Each row is where one point has got to under a steady rotation. How many ticks took it there?
The counts run from 0 to 316.
[115 124 161  75 145 125 197  84 133 137 130 154 126 128 142 117 127 105
 149  91 153 113 114 162 129 137 117  85 143 134 154 137 150 170 127 189
  96 117 156 116 123 154 142 151  86  92 163 155 130 161 146 123  96 120
 163 137 148 147 128 110 120 144 132 138 146 211 139 130]	207
[140 126 116 124 157 120 149 106 137 146  87 139 154  72 168 130 128  84
 186 119 105  99 126 130 111 141 188 144 142 123 120 125 190 108 117 107
 110 113 127 137 128 139  83 101 110 126  79  99 171 163 120 105 113 134
 119 149 153 157  76 122 148 153 136 148 104 182 123 157]	302
[101 102 170 109  98 130 132 112 130 151 101 163 105 119 131 115 167  84
 114  86 137  83  96 168 138 149 153  96 134 123 119 172  95 135 144 168
 128 103  85 102 161 152 104  66 108  97 116 102 134 157 109 104 127 134
 135 127 123 155  76  87 117 132 116 158 129 174 154 132]	68
[111 111 156 110 107 135 149 107 125 150  94 153 104 134 130 108 166  80
 120  91 129  82 101 161 144 136 144  86 140 123 120 178  95 142 138 158
 134  99 100 109 150 146  97  79 115 102 119 102 138 172 117  97 116 146
 141 131 125 167  84  79 112 124 110 157 132 165 162 125]	67
[150 144 156 132 128 158 178  93 100 123 100 152 145 102 107 181 128 130
 172 129 101 105  88 138 122 162 175 169 147  66 156 153 140 140 117 134
 139 124 127  99 107 135 143  80 134 150 135 145 162 180 131 100 120 150
 113 135 126 140  72 144 170 121 180 118 123 115 150 154]	135
[145  89 154 131 125 136 148 108 120 100 142 148 132 112 102 123 113 109
 117  78 142 106  79 160 135 149 165 111 136  71 173 150 145 118 112 118
 116 103  95  99 182 125  85 133 134 146 109 151 128 139 169  78 141 157
  97 101 103 179  57 155 107 138 159 149 102 134 127 123]	277
[128 125 104 130 120 138 181  96 170 123 138 173 154 140 156 123 150 104
 161 111 152 133 112 143 109 152 106 117 146 160 119  95 127 153 127 184
  96 115 139 138 140 166 167  91  93  77 148 150 100 165 105 108 110  91
 123 163 131 150  65 124  92  96 123  91 152 152 132 111]	222
[136 109 120 148 144 139 147 123 161 150 147 196 145 112 157 142  88 101
 139 150 131 117 105 152 116 138 164 133 160 152 160 115 158 120 123 182
  99  72 173 135 126 180 111 134 118  90 101 141 118 130 136 141 175 123
 147 164 141 160  88  91 120 164 118 168 140 165 125 130]	93
[139 124  98 141 100 137 148 115 145 105  95 120 153 123 130 132 131  81
 147  94 147 102 124 142 148 139 107 120 147 184  73 146 142 119  99 120
 139 114 125 174 143 111 105 140 158 121  49 110 178 135 133 107 102 152
 141 118 122 187 100 118  71 136 119 173 101 131 152 133]	173
[139 118 149 114 140 144 162 103 110 160  82 145 142 103 166 128 106 109
 113  99 148 106 132 151 122 130 124 115 143 159 117 173 162 145 101 167
 117 146 137 113 134 143 115 154 102  99  82 130 186 145 144 125 101 146
 170 135 141 162 143 106 105 171 131 186 127 195 170 159]	191
[140  92 157 135 123 144 158 108 112  93 134 143 126 134  84 131 121 112
 117  96 135 110  79 167 145 132 156 109 142  73 176 158 139 125 120 129
 120 102 115 103 170 128  79 138 137 155 108 154 134 144 168  79 140 178
 113 112 105 186  64 143 109 144 159 159 105 126 140 117]	276
[125  96 128 142 127 138 164 130 155 166 150 178 146 108 154 122  99  96
 140 138 161 103 112 157 117 149 166 129 145 155 149 111 161 120 108 181
  95  90 185 151 122 180 114 134 125 114 116 160 107 148 127 149 147 132
 170 166 141 151 128  80 107 155 105 181 142 162 127 113]	91
[124 123 115 157 100 183 142 113 147 136 117 177 127 139 145 155 149 131
 160 159 132 118  98 144 117 157 141 147 162 135 113 127 129 136 129 188
 139  98 152 150 107 170 150  62 134  97 111 137 116 180 105 109 122 134
 141 167 140 150  74 104 109  91 124 111 168 107 168 104]	233
[119 129 111 148  94 179 151 132 139 152 127 153 150  93 156 158 123 135
 144 113 175  98 114 141 121 193 153 157 127 146  89 112  97 127 109 158
 157 120 138 158 115 154 170  64 138 120 141 169 120 159 121 118 126 106
 141 142  86 134 100  92 105  92 103 130 168 102 153 107]	239
[105 121 128 121  88 178 133 125 156 132 130 178 129  92 146 166 130 131
 144 104 144 109 108 140 121 198 173 157 138 142  98 107  95 119 137 163
 150 103 112 140 115 138 165  66 131 109 153 156 119 143 127 103 138 101
 118 151  93 135  64 109 130  89 122 106 180 122 154 109]	237
[119 119 110 157 110 175 159 125 114 117 142 172 151 100 156 153  59 146
 144 101 159 156 111 146 113 150 144 146 122 172 143  98 150 131 118 127
 100  95 149 128 150 144 143 105  90 103 123 182 135 118 148 113 151 102
 108 144 107 140  62 151  85 135 171  86 143 125 151 129]	112
[123 170 119 113 144 109 145 112 140 132 118 136 163  50 178 144 112  74
 196 107 142 110 131 125 132 134 170 159 125 164 108 104 154 121 110  99
 110  90 132 154 121 151 116 107 107  96  96 113 164 119 131 133 123 115
 124 131 147 140  87 120 134 169 138 149 119 195 102 164]	311
[170 167 139 139 138 117 144  88 134 114 131 145 175  91 120 159 156  84
 170 132 142  93  56 104 157 140 142 164 136  60 147 145 128 126  87 142
 144 121 114 126 148 151 142  94 162 138  89 132 119 145 149 127 115 146
 115 113 115 179  77 142 146 143 122 169 126 139  86 127]	151
[133 145 139 134 159 168 140 107 135  88 106 136 156  77 122 205 142 117
 170 131 139 113  97 163 131 157 125 164 164 103  99 131 127 136 111 163
 169 140 145 135  88 119 154 148 167  96 110 119 156 141 146 120 122 156
 133  92  97 155 102 157 144 163 152 150 159 170 178 143]	26
[122 128 134 108  99 155 160 105 102 121 144 126 118 138 156 127 158 107
 141  79 150 126 118 124 162 142 114  87 126 105 132 176 115 182 102 143
 134 126 104 132 145 154 131 158 145 124 111 150 156 160 154 100  63 175
 146  93 128 212 112 126 103 106 121 145 143 158 132  98]	49
[147 130 163 104 119 162 125  98 153  91 104 167 161 101  89 146 118 128
 169 125 174  79  83 162 128 156 134 154 152 122 119 130 181 113 110 171
 138 130 136 157 121 124 138  66  99 119 110 115 124 141 156  89 101 142
 143 132 126 137 109 166 133 160 163 138 148 119 145 127]	9
[141 141 123 171 116 173 132 125 102 151 134 174 136  79 144 196  91 132
 122 130 136 107  76 134 138 163 161 184 139 104 139 153  98 125  99 150
 161 106 139 127 118 166 154  93 165 108 108 162 121 122 141 141 157 132
 132 129  89 152  87  91 133 129 135 158 152 111 154 144]	251
[119 117 170 133  90 191 151 126 106 114 134 173 130 111 140 155  80 165
 155 113 164 142 104 160 115 161 173 132 125 126 161 126 172 122 115 143
 110  93 133 128 125 138 117  90 108 141 127 170 155 150 150  96 124 160
 129 119 136 137  85 156 105 136 191  93 148 110 166 113]	118
[114 124 124 129  91 180 135 133 140 134 138 173 117 101 133 182 104 133
 152 110 110 125 120 133 127 204 192 168 153 133 109 136 109 131 129 137
 162  96 139 157  83 140 145 104 157 127 123 155 150 140 113 108 149 139
 125 146 113 155  72  97 145  88 136 149 153  86 157 138]	245
[129 123 135 139  90 164 155 120  97 137 154 140 128 108 104 162  95 126
 130  98 156 104 101 150 165 174 165 149 135 105 155 155  98 139  99 130
 155  94 158 149 109 161 143 146 176 146 137 188 137 142 159 142 138 167
 157 102 104 164 122  85 128 118 134 183 135  88 153 120]	257
[104 120 146  80 143 123 185  90 124 154 118 129 136  98 142 121 108  87
 142  55 158 117 144 166 130 152 138 101 133 174 124 138 129 158 128 144
  99 137 139 114 129 133 134 174  90 102 159 148 180 141 140 131 111 114
 156 119 122 143 130 105 127 156 125 161 121 200 169 154]	197
[134 103 124 153 134 138 153 128 151 160 148 192 153 109 151 132  92 104
 142 149 143 104 109 150 117 144 171 125 153 152 157 117 156 121 113 180
  98  75 180 140 119 183 112 132 124 104  96 149 115 142 127 146 166 128
 167 163 145 156 111  79 118 158 114 179 136 164 123 126]	92
[104 123 145 107 121 136 194  87 152 120 136 153 132 150 121 122 152  97
 186 106 170 136 134 161 141 143 120  97 145 157 146 111 148 175 146 180
  86  96 171 144 120 163 141 126  99 104 157 145 122 180 104 134 102 134
 160 136 161 145  92 115 111 113 137 105 135 159 154 115]	215
[ 95 118 161 119  96 157 125 127 167 118 149 184 130 118 144 145 156 121
 177 112 175 130 112 156 120 172 165 128 123 143 125 104 118 138 151 173
 110  88 123 143 124 165 144  72 106 110 140 131 109 155  85 120 134 128
 133 119 136 133  62 133 123  99 138  86 166 128 153 114]	227
[140 139 122 135 113 153 131 102 104 122 137 162 118 122 181 138 148  99
 117  86 127 141 100 110 153 127 117 102 119 103 136 187 109 172 103 152
 130 117  81 108 179 161 130 127 119  95  83 121 144 136 131  98  93 159
 112  95 131 206  61 133 110 102 134 139 142 174 126 140]	52
[117 157 142 112 150 121 148 101 125 143  89 119 157  59 174 135 138  90
 182 121 160  83 105 147 142 119 172 135 125 119 113 119 162 105  96 129
 128 101 144 155 127 151  98  86 105 107 116 127 166 147 163 120 100 130
 147 132 132 136 123 111 128 187 104 144 144 215 116 121]	308
[111 122 180 102 119 146 160 105 152 119 155 186 123 146 135 126 155 114
 180 121 170 134 113 158 129 150 142  95 136 128 160 123 146 167 142 202
  85  87 155 131 120 170 134  99  94 106 144 141 112 173 111 116 109 148
 163 129 170 155  87 130 120 119 139 104 154 157 129 106]	217
[135 134 142 113  98 164 142 106 102 126 142 152 118 133 166 127 160 112
 123  91 147 132 100 125 159 131 112  90 121  97 136 185 113 171  96 164
 134 120 100 120 158 161 128 142 141 119  97 144 148 149 142 105  73 178
 147  94 126 206  97 130 105 114 123 154 147 156 121 112]	50
[117 126 114 132  89 167 173 118 109 131 148 135 125 107 104 174  91 115
 140  93 150 104 112 153 170 181 163 152 133 116 142 146  93 146 106 123
 149  96 159 153 100 150 154 147 182 144 153 184 145 128 151 133 145 149
 140 113  88 158 108  85 126 115 133 173 134  91 164 135]	256
[127 117 119 134 140 133 158 110 130 153  88 106 168  75 154 113 148  92
 175  99 164  89 120 147 126 140 169 133 123 116 114 123 188 100 100 118
 120 123 133 148 139 150  80  98 115 157  95 116 170 180 126 118  97 141
 150 129 140 143 112 116 106 153 111 148 109 172 137 122]	299
[ 98 130 142 134 109 155 152 107 151 108 123 168 128 136 134 148 165 111
 178 134 170 127 100 170 139 142 129 106 147 143 124 111 114 144 151 190
 110  84 155 148 120 171 139  70 109  98 141 139 109 171  96 124 132 128
 139 130 139 133  63 120 116 116 130  80 160 149 172  96]	225
[141 137 117 126 144 165 151 122 131 111 142 119 171  75 147 171 136 112
 169  87 172 131 134 131 128 176 122 158 134 124  95 123 125 154  86 144
 152 168 143 150 106 138 175 177 174 129 115 159 160 153 136 134  92 154
 146  85  96 162 131 150 117 126 122 168 140 153 149 143]	31
[163 146 138 163 125 166 187  88  87 131  95 128 165 108 112 163 125 136
 179 135 127 119  89 140 130 158 144 171 138  82 155 151 149 146 105 137
 128 147 135 117 103 151 147  81 131 153 114 160 157 184 118 113 105 153
 133 144 136 130  94 133 142 117 166 118 104 105 169 148]	133
[124 133 160 114 153 125 163 106 115 157 135 172 132 105 166 131 114  99
 153  92 157 145 131 152 129 129 137 108 128 157 153 158 161 164 121 162
  84 125 151 104 136 167 126 151  83 102  99 128 154 148 104 155 110 146
 169 111 164 154 121 117 122 160 147 147 118 191 150 172]	201
[117 137 120  88 142 126 172  99 140 132  78 110 154  80 148 130 138  86
 187 104 123  75 119 154 139 135 160 125 141 126  98  99 168 115 106 120
 133 112 139 164 108 127 101 112 113 121 136 134 173 160 175  99  91 113
 139 154 131 143 116 105 124 164 105 152 137 199 125 116]	306
[140 126 145 122 152 143 162 105 100 155  85 164 134 106 170 142 109 102
 121 112 133 113 125 157 125 117 125 117 147 162 122 183 159 149 108 171
 115 134 132 103 138 141 118 148 104  91  78 119 181 140 140 123 114 140
 154 132 141 166 130 111 120 173 137 180 119 203 169 166]	192
[133 127 175 102 133 178 106 127 157  93 125 163 162  77 117 181 126 125
 182 105 168 101 124 154 108 194 154 174 146 126  96 126 161 118 114 152
 149 147 134 150  97 119 151 114 141 130  94 114 146 138 125 111 110 164
 141  97 112 134 108 174 140 147 165 152 141 124 154 145]	19
[118 109 139 123 103 135 166 100 117 146  87 147 104 151 122 105 172  77
 116  91 117  83 106 166 146 131 126  88 142 124 119 182  99 157 142 164
 129 104 103 118 143 149 101  85 116 106 117 106 136 179 111  90 101 147
 139 149 129 165  86  76 103 111 107 160 124 156 168 117]	66
[123 133 120 179  97 185 128 132 117 144 118 176 145 100 145 178 117 135
 147 144 153 120 103 140 133 172 159 177 140 134 119 141 105 125 113 160
 148  99 161 148  95 174 155  68 161 118 102 147 134 155  96 142 144 146
 143 142 115 136  90  91 123 111 127 133 152  97 176 135]	242
[141 142 131 130 158 166 139 105 120  96 136 151 131 100 159 192 140 114
 162 118 110 141 111 126 139 153 134 138 157 106 127 146 128 161 103 157
 149 128 137 113  98 143 147 182 173 113  82 127 173 144 128 124 110 185
 133  89 135 198  84 151 148 124 153 154 153 161 148 146]	35
[135 125 122 118 106 128 108 126 163 102 123 137 158  87 142 136 137  79
 136  70 169 100 122 125 144 161 137 130 119 161  77 131 125 101  97 113
 145 106  93 147 179 121 112 129 149 119  58 116 158 107 141 106 120 136
 116  85 101 188  81 143  80 144 117 156 118 136 114 130]	170
[144 125 157  98 110 160 138  88 158  88  92 163 153 124  80 141 115 124
 179 119 177  78  86 162 135 158 128 148 165 130 123 126 174 120 110 168
 146 128 154 176 106 114 133  74 111 122 123 123 128 152 148  92  91 147
 147 140 134 140 105 159 119 151 163 136 149 109 153 119]	8
[164 142 102 123 117 124 131 107 168  95 137 147 170 108 125 138 147  67
 163 103 120 102 102  95 138 154 129 145 142 125 105 131 135 132  94 119
 140 107  97 158 161 131 130 130 153 121  60 116 141 115 138  95 113 149
 103 121 117 210  66 139 104 126 117 167 116 118  90 134]	162
[129 105 123 137 113 112 161 119 144 168 105 142 146 112 140  94 151  65
 123  64 151  96 141 151 115 160 147 127 119 163 108 151 102 145 129 136
 109 119 107 123 165 162 132  85 112 106 116 108 126 160  85 124 122 107
 136 146 116 148  94  66  93 111 100 187 102 153 152 151]	72
[134 117 152 153 110 140 140 121  95 109 160 145 132  98 105 152  95 118
 114  77 179 115  81 150 160 148 158 124 121  84 176 159 107 125 104 121
 126  99 125 112 170 155 115 143 160 149 119 174 117 118 162 124 151 165
 115  75  93 174  83 134 109 145 159 158 111 122 133 142]	268
[122 120 157 105 118 150 147 110 164 132 165 199 138 124 168 119 139 118
 168 107 159 134 113 131 102 159 150 113 135 131 148 112 148 157 129 190
  88 103 127 116 146 171 151  91  81 102 138 144  97 152 103 102 114 120
 136 136 149 164  73 141 127 108 143 105 158 162 108 119]	219
[128 139 108 160 114 162 150 124 106 134 140 156 132  83 130 197  89 122
 132 103 120 129  99 134 147 180 166 178 138 127 131 143  89 136 117 120
 154 100 136 128 113 147 164 130 168 109 128 163 135 113 132 138 172 125
 108 127  89 157  64  98 145 114 146 160 135 100 159 163]	253
[136 137 104 109 155 122 155 101 156 141  94 136 151  75 157 135 131  77
 188 109  98  98 131 127 109 144 183 138 148 131 107 109 180 114 122 108
 118 108 127 139 123 132  89 112 115 116  97 100 174 150 134  96 111 125
 113 152 147 156  71 117 145 144 133 147 104 177 120 149]	303
[116  87 145  98 121 113 143 121 168 174 133 176 130  97 139 110 132  80
 120  77 120  77 127 148 101 180 192 123 141 139 120 134 124 127 138 153
 110 107 122 130 144 145 121 109 109 112 126 127 124 153 113 110 149 105
 146 167 130 145  97  76 128 128  99 195 128 168 125 135]	79
